[[-40  -5  -2 -34 -16]
 [ 25  12  18  35  16]]
:
[-40  12]

[[  3  25 -17  25]
 [-26  28 -13  12]
 [ 14  23 -19  21]
 [ -4  -3 -18 -40]]
:
[  3  28 -19 -40]

[[  8 -12]
 [ -3 -25]
 [-11  -1]
 [ 41  27]
 [-14 -36]]
:
[  8 -25]

[[ 23 -48  20]
 [-21  46 -33]
 [ 44 -29 -27]
 [ 20  45 -28]
 [ 50  15 -32]]
:
[ 23  46 -27]

[[ 29 -21 -26]
 [-33  36  33]]
:
[29 36]

[[-43  -6]
 [  1 -11]
 [-11  -6]
 [ 17 -40]
 [-20  26]]
:
[-43 -11]

[[-40   4  -4 -42  26]
 [ 30 -23 -24  23  19]]
:
[-40 -23]

[[ 42  -5   0 -32]
 [ -2  -1   0   3]]
:
[42 -1]
---
[[-50 -12  14 -19  -1]
 [ 37   8   7  48 -43]]
:
[-50   8]

[[  0  -6   8   0]
 [-25 -28 -13  -8]
 [-12 -27  24  22]
 [  7 -20  37 -36]
 [-10 -13  18 -30]]
:
[  0 -28  24 -36]

[[ -3  24  33   4]
 [ 28  14  33  24]
 [ -3 -29 -29  -6]
 [ 43 -50 -18  24]
 [ -3  -7 -18  -6]]
:
[ -3  14 -29  24]

[[  3 -18  21 -11  -5]
 [ 29  19 -36 -35 -23]
 [  9 -28  37  32 -14]]
:
[ 3 19 37]

[[-40   7]
 [-18 -11]]
:
[-40 -11]

[[-22 -20]
 [ 44 -14]
 [-18 -34]
 [ 22  18]]
:
[-22 -14]

[[ -7 -51 -31]
 [ -9 -48 -35]
 [-11 -47 -36]
 [ -8 -50 -32]]
:
[ -7 -48 -36]

[[  6 -40  12   6 -16]
 [ 16  28  -1  22  14]
 [-34 -20  30  -2 -37]]
:
[ 6 28 30]
---
[[ 27   6 -23]
 [ 32  34  12]
 [ 45   7  25]
 [-34   8  -7]]
:
[[  6 -23  27]
 [ 34  12  32]
 [  7  25  45]
 [  8  -7 -34]]

[[-50  13 -23]
 [ -1  43   9]]
:
[[ 13 -23 -50]
 [ 43   9  -1]]

[[  0 -11 -15]
 [ -8  37 -16]
 [ -1  10 -21]]
:
[[-11 -15   0]
 [ 37 -16  -8]
 [ 10 -21  -1]]

[[-26 -25   9]
 [ 29  47 -35]]
:
[[-25   9 -26]
 [ 47 -35  29]]

[[ -9  37 -28]
 [ 22 -10  29]
 [ 15 -26  -4]
 [ 21 -26  17]
 [ -4  17  13]
 [-15 -26 -11]
 [ -1 -47   5]
 [  7 -45  26]]
:
[[ 37 -28  -9]
 [-10  29  22]
 [-26  -4  15]
 [-26  17  21]
 [ 17  13  -4]
 [-26 -11 -15]
 [-47   5  -1]
 [-45  26   7]]

[[ 10 -19 -22]
 [-33 -15   6]
 [  8  33   3]
 [ 44  27 -39]
 [-20 -39  -1]
 [ 30   1  27]
 [-10  13 -39]
 [ -6  21  28]
 [-27  17  23]]
:
[[-19 -22  10]
 [-15   6 -33]
 [ 33   3   8]
 [ 27 -39  44]
 [-39  -1 -20]
 [  1  27  30]
 [ 13 -39 -10]
 [ 21  28  -6]
 [ 17  23 -27]]
